Here are some points:
[-24  27  27  10  32  33 -36 -36 -35 -36 -46 -10 -10  22  -9 -22 -25 -22
  22  60  27 -24]
[10 -2 -4 -4  4  3  3  4 -4 -3 -2 -3 -5 -7 -7 -1  4 -5 -2 -7  0 10]
[-61  -6  -6 -38  34  35 -36 -36 -45 -45 -34 -17 -19 -14 -32   2  10 -34
  24  42  55 -59]
[ 15   2   3  19 -24 -23  19  19   4   5  14  31  29  12   8 -13 -18  12
  11 -13  -9  16]
[ -1 -24 -22 -13  -5  -7   4   2  -3  -4  14 -17 -17   4  -7  -5  12   5
  -2   7   6   0]
[  4  -6  -7  -7  -3  -5  -5  -5  -4  -2  -2  15  15  -2   5  -5 -13  -9
   0   4   8   4]
[-21 -26 -27 -16  16  14 -22 -21 -19 -19 -13 -11 -10 -14 -39   2  32 -10
   0  27  15 -21]
[  8  36  35  40  21  20   2   2  41  41  29  30  28  39  52  -7 -24  -4
 -17 -26   7   8]
[-37 -63 -64 -74 -62 -63 -11 -13 -30 -32 -58 -16 -16 -74 -62  11  59  22
  61  31  -2 -37]
[ 19   6   7  16 -13 -13   1   0   2   3  -4   0  -2   2  10   1 -18   8
  11  -3  -7  19]
[  4 -18 -17  -7  -6  -8   9   8  -3  -3  15  -7  -7   7  -2  -8   1   7
   1   3   4   5]
[-14 -14 -15  -3  11   9 -23 -23 -18 -18 -17  -3  -2 -16 -27   6  21  -2
  10  22   6 -14]
[ -1  -9  -9  -4  -6  -6  -2  -2   9   9  10  26  27  -4 -10  18   5  -8
  -3  21   1  -2]
[ -7 -17 -19  -1  12  12 -28 -26 -41 -39 -24 -34 -33 -35 -17  52  33  -6
 -49   4 -17  -4]
[ 26  26  26  33  -3  -3  18  18  18  18  20   7   6  37  31 -15 -26  14
   0 -25 -13  26]
[ 19 -13 -15  -7  -2  -2   2   1   1  -2  -1 -16 -14 -13  -8   0   9  15
 -10   3 -24  19]
[ 10  96  95  86  84  84 -47 -47  30  29  35  34  33  98  76  21 -62 -35
 -44 -36  26   9]
[-43 -29 -28 -55  74  74 -14 -12 -14 -14  -1 -61 -63  16 -34   7  28 -70
 -39  30  63 -43]
[ 27 -16 -18  -9  -6  -5   3   3   3   0  -4 -19 -18 -14  -9   1  12  21
 -12   3 -30  27]
[ 12  -5  -3   5 -13 -13   0   0   3   1   6 -11 -10   1  -4   6  10  16
  -5 -12 -25  12]
[ 10  29  29  35  20  22   5   5  35  37  25  17  16  32  40   0 -19  -5
  -9 -31   6  11]
[ 1  1  1 -7  5  5 -6 -6 11 12 -3 -5 -5 -2  4 13 19 -7 -2 -8  7 -1]
[-53  17  16 -23  33  34 -59 -59 -45 -48 -68  -6  -7  -1 -18   8  -8 -55
  26  43  55 -57]
[  0   3   3  17  -8  -8 -16 -16  -4  -4   2  -6  -9   4  -5 -16   0  15
  -6   6 -14   1]
[ 18   3   5 -10 -11 -11  -9 -10   5   4  -3  -5  -5  -9  15   2   9   4
 -10  -4  -6  16]
[ 20  -1  -2  20 -25 -25  35  35  36  34  31  15  14   6   2 -18   0  19
  19 -33  -5  19]
[ -1  14  14   5  10  11 -10 -11  -7  -6   3   7   7   8  18  11 -10  -6
 -12  -2  -2  -2]
[ 25   9   9  23   0  -1  50  50  21  19  43   3   5  29   3 -41  -5   4
  -7  -3  -7  25]
[-18  16  17  18  -6  -7  -2   0  20  21  13  30  28  -1  37  13 -13 -10
  16 -22  12 -17]
[-34  -9  -9 -31  36  36 -44 -45 -12 -12 -17 -13 -14 -13 -10  22  30 -48
  -9  12  41 -36]
[ 22   1   0  15 -18 -19  26  27   2   4  17  28  29  12  12 -19 -32  16
  15 -11  -9  22]
[ 25  18  18  29 -19 -18  22  21   8   9  27  12  13  17  15 -21 -27  18
  14 -15 -22  25]
[  7  -6  -5   5 -10  -9  -4  -5  -3  -4   6 -15 -14  -1  -3   7  16  12
  -8  -6 -22   8]
[-47 -20 -19 -52  -2  -1  -3  -3 -24 -25 -46 -10  -9 -35 -46   6  20 -39
  40  55  49 -46]
[  9  -4  -5  -4 -13 -13  -1   0  15  15   4  -5  -4   4  -1  -4   3  -6
   4 -10  -3   8]
[ 10   9   8  10   8   8  12  12 -10  -8   9  17  18  18  10  -8 -34  -3
   2   0   8  11]
[ 19  19  19  14 -27 -26  36  36  20  20  15  15  17  13  22 -22 -24  19
  14 -13 -14  20]
[ 15  -5  -4   1 -15 -16   6   6  28  29  28   5   5   8   2 -20 -10   3
   9 -30  -1  16]
[ 18  -7  -7  -6  -7  -6  31  32  14  14  20 -13 -14  10  -2 -30   2  16
  16   1   1  18]
[  8  12  11  17  -8  -7  34  35   3   3  31  16  15  22  23 -15 -37  21
  12 -23  -9   9]
[-39  -6  -5 -28  32  33 -27 -28 -39 -39 -50 -32 -32 -10 -32  -4   7 -20
  20  59  25 -39]
Here are 23 more points, each followed by its number:
[ 23  25  26  22  -4  -3  14  15  25  26   9  22  22  21  15  -7 -33  20
  10 -18 -12  23] 0
[ -2 -38 -39 -17   6   7  -8  -9 -32 -32 -10 -29 -28 -30 -22  38  29  -1
 -36   9 -17  -1] 1
[  0 -10  -8   1  -7  -5   3   2  -5  -4   6  14  14  -7  -9   0   7   1
 -11  -3  -1  -1] 2
[-24  20  20  -2   8   9  -9  -9  -4  -6 -34   8   9   1   4  -8 -27 -10
  37  38  21 -25] 3
[ 19 -17 -17   6  -3  -3   1   0 -11 -10   0  -9  -8 -10  -7  21  17   9
 -27 -10 -24  20] 4
[  4   5   5  21 -17 -16  19  19   1   0   2  23  24  18  26 -20 -28  10
  19 -14  -4   4] 5
[ 30  15  15  33   2   2  30  31  19  19  41  -3  -3  49  -6 -50 -40  15
  -8  -2 -19  33] 6
[-13  12  11  17  14  13 -21 -23 -17 -17 -17  26  28  -3  30  30 -11  -3
   0  10  -1 -14] 7
[  3  13  12  16  -6  -7   5   5  54  55  23  48  48   3  44  23   5 -16
   2 -56  14   3] 8
[-58  15  15 -18  50  49 -55 -55 -28 -27 -25 -14 -12  -4  11  28   0 -64
  17  16  61 -58] 9
[  0  -9 -10   1   1   1  17  17   6   7  -9  -1  -1   5 -12   3   7  -6
  -1  11   9  -2] 10
[ 12  12  11  27 -13 -13  18  18  35  34  25  23  23  11  18  -5  -8  12
  15 -36  -2  12] 11
[-26   9   9   4 -10  -9  -1   2  29  29  14  28  28 -13  33  27   3 -26
   5 -33  17 -27] 12
[  9  29  30  23 -15 -17 -13 -14   6   6 -12  13  13  15  10  -7 -19  27
  27   3 -13   8] 13
[-31 -24 -24 -42  58  58 -14 -13  -7  -8   1 -48 -50   9 -26   6  23 -49
 -34  21  44 -31] 14
[ 10  -3  -5   8  -4  -4  24  25  -7  -7  23   4   4   9  14  -3 -21  20
  -5 -18 -14  11] 15
[  2   3   4  -1   3   2  -5  -5  -7  -7 -10 -16 -18   3  -9  -5  -8  -7
  13  15   7   2] 16
[  3 -38 -38 -26   5   5  -4  -5 -47 -48 -14 -35 -33 -47 -20  52  64   6
 -67  12 -35   3] 17
[ 13  -1  -3  10  -5  -6  -5  -5  13  13   3   5   6  -8  10   0   0  22
  -8 -14 -22  14] 18
[  7  18  18  24   5   4  -1  -1  57  59  24  49  49  13  51  29   4 -23
  -3 -63  19   6] 19
[ 51  44  45  65  -8  -9   3   6  17  17 -21  23  23  51  22 -29 -48  57
   9  -3 -35  51] 20
[ 11  -7  -7  -7 -31 -30  30  30  40  40  26  19  18  -7  -4 -11   1   4
  13 -26 -17  11] 21
[  5  10  10   0   1   2   6   7  -2  -2   0  -8 -10  -1   7   1  -1   3
  -9  -5  -3   5] 22
Which two of these numbered points are nearest to each point below, ignoring the 3 directions in which the first points spread most? Their numbers follow each, nearest first.
[-10  -9  -9 -22   2   2 -26 -26 -20 -19 -30 -23 -23 -14 -23   9  15   5
  -1  26   1 -10] > 13 18
[ 14  12  11  24  24  26   3   3  19  20  21  -3  -3  23  24   5  -7  -5
 -26 -26  -3  14] > 5 22
[-49  46  46  -4  60  61 -32 -33 -13 -12  -1  17  17  31  39  12 -16 -57
   5  -6  62 -49] > 9 11
[  5   2   2  26 -28 -27  21  21  28  27  23  22  22  -7  22  -8   1  19
  24 -15 -15   4] > 11 9
[ -4  14  14   7  -6  -4  14  13  -7  -8   3  10  13  10  25  -5 -24  -6
  17   2  10  -4] > 5 22
[  7  26  27  25  12   9   1   0  13  12  -3  22  20  11  14 -15 -29  17
  12  -3  -6   9] > 0 18
[ 10 -32 -32 -20 -61 -63  18  17  -7  -7 -21   9   7 -54 -23  -4  24  39
  39   8 -31  11] > 18 4
[ -7  -9  -9  -3   1   3   9   9  22  21  -8  19  19  -7  -6  -5  -7 -10
  -5   6   8  -8] > 21 10
[-32 -12 -11 -32  65  65 -12 -11   0  -1   6 -40 -42  23 -13   4  16 -57
 -36  18  51 -32] > 14 10
[  6  12  12   0   3   3   6   7  -5  -5  -2  -6  -9   2   8   2  -1   3
 -10  -8  -3   6] > 22 16
[  9  20  20  27   6   5   1   0  48  49  19  44  44  12  44  19  -4 -12
  -1 -52  11   9] > 8 19
[-10   7   7  12   8   8 -14 -16 -15 -15 -16  23  25  -3  24  24  -7  -1
   2   9   0 -10] > 7 1
Here are 23 other points, each followed by its number:
[  5 -42 -43 -23   6   7 -11 -13 -40 -39  -9 -39 -38 -44 -26  39  31  17
 -57   4 -30   7] 0
[  9  15  16  37 -16 -16  19  18  11   9  20  25  26  25  17 -19 -26  20
  16 -13 -14   9] 1
[-11 -57 -57 -68  13  14  17  17   7   6   8 -48 -47  -9 -63 -31  65 -29
 -32  18  24 -13] 2
[ 13 -33 -32 -22 -62 -65  18  18  -7  -8 -22   6   4 -52 -24  -7  23  40
  41   6 -30  15] 3
[-28  45  43  35   4   4 -57 -57 -59 -58 -99  16  17 -27   3  37 -41  24
  41  63 -22 -29] 4
[ 21  -3  -3  -8 -10  -9  20  21   7   9   2 -21 -22   9 -10  -6  11  -1
  -4   0   1  20] 5
[ 19  -3  -2  -1 -17 -18   8   9  36  37  35  -1  -2   8   7 -23 -13   4
  12 -39  -2  21] 6
[ 31  17  17  39   9   9  36  37  20  20  45  -6  -6  56 -14 -57 -45  13
 -12   0 -20  34] 7
[ 11 -34 -30 -32  -6  -7  51  52  44  42  71   1   2  10   4 -26  14 -11
   0 -45  16  12] 8
[-18 -17 -16 -29  23  23 -15 -14 -37 -36 -31 -42 -41   9 -53 -30   8 -12
  -4  59  16 -17] 9
[ 25   9   8  13 -23 -24  17  15  12  10  25  10  11  21  21 -24 -25  22
   7  -9 -13  25] 10
[ 12   0   2  -7 -10  -9  -6  -7   3   3   0   2   1  -8  10   2  10   2
 -10  -4  -4  11] 11
[  9   9  10  13 -30 -28   1  -3  36  36  19  39  41 -13  25  23 -12  14
  26 -33  -7   9] 12
[-49 -11 -10 -43  31  32  -1   0 -30 -31 -17 -28 -27  16 -43 -34  15 -38
  17  43  39 -49] 13
[-17  14  14  -6   1   0   5   4   3   3   1  10   9  10   9 -10  -6 -12
  25  11  28 -17] 14
[ 27  24  25  27 -10  -9  25  25  27  27  29   0  -1  46   5 -50 -32  24
   8 -13 -27  28] 15
[ 30  18  18  -7 -22 -21  30  31  15  14  25  32  31   5  27 -14  -7  17
   9 -40  -5  29] 16
[ 22   3   5   5   1   2 -16 -16  -4  -6  13 -15 -15  -3  -3  23  11  11
 -25 -13 -24  22] 17
[ 16 -39 -38 -25 -79 -81  18  18  -6  -7 -27  10   8 -66 -31  -8  27  48
  52  10 -40  17] 18
[  2 -11 -10  -1  -3  -2   4   5  12  12   9  17  17  -6  -9   4   5   0
  -3   9   3   3] 19
[-17  -4  -5  -6  13  12 -14 -13 -18 -19 -13  21  20   1  -1   7 -11 -16
  -6  19  20 -17] 20
[ 20   6   7  -4 -14 -14  -3  -4   9   8   3  -2  -2  -4  16  -6   1   6
  -3  -7  -8  18] 21
[ -7 -16 -16 -24  25  25  -2  -2 -31 -31 -16 -41 -41  19 -48 -39   6  -9
  -6  48  15  -6] 22
Which two of these numbered points are nearest to each point below, ignoring the 3 directions in which the first points spread most? Their numbers follow each, nearest first.
[-22  51  49  38  -3  -3 -51 -51 -55 -53 -95  14  14 -22   8  33 -47  30
  45  51 -26 -24] > 4 0
[ -1 -31 -30 -25   5   4 -33 -33 -27 -27   4 -49 -51 -35 -13  33  43  -3
 -44  -9 -20  -1] > 17 18
[-43 -14 -14 -44  27  27   4   5 -23 -24  -5 -30 -31  17 -44 -41  11 -38
  21  33  37 -44] > 13 2
[  1 -25 -24 -20   2   2 -28 -28 -19 -20   2 -41 -42 -25 -10  26  34  -5
 -35  -8 -16   0] > 17 3
[-27 -49 -50 -58 -50 -51 -11 -12 -25 -27 -45 -12 -13 -62 -46  12  47  19
  42  22  -7 -27] > 3 11
[ 28  25  25  26 -14 -13  26  27  27  27  27   3   2  42   7 -41 -31  24
  11 -17 -24  29] > 15 9
[ -36   62   59   46    5    6  -72  -73  -74  -72 -126   13   14  -35
    4   47  -50   32   56   76  -30  -37] > 4 0
[-20   6   4   6 -28 -28   1   0  24  25   3  36  37 -23  51  50   1  -5
   4 -50  13 -20] > 12 11
[ 29  11  12  24 -31 -30  27  27  16  17  11   4   2  20  23 -21 -19  31
  18 -22 -28  29] > 10 5
[-27  14  14 -11   6   5  -3  -4   1   1  -6   6   4   6   4  -4   0 -19
  28  20  38 -27] > 14 5
[ 27   1   1   6 -13 -13  27  28  34  34  27  -8  -6  18 -11 -37  -4  17
 -12 -13 -14  27] > 15 5
[-85  28  28 -35  36  39 -83 -82 -33 -34 -50  19  21 -48  42 107  28 -67
   8 -23  65 -84] > 12 16
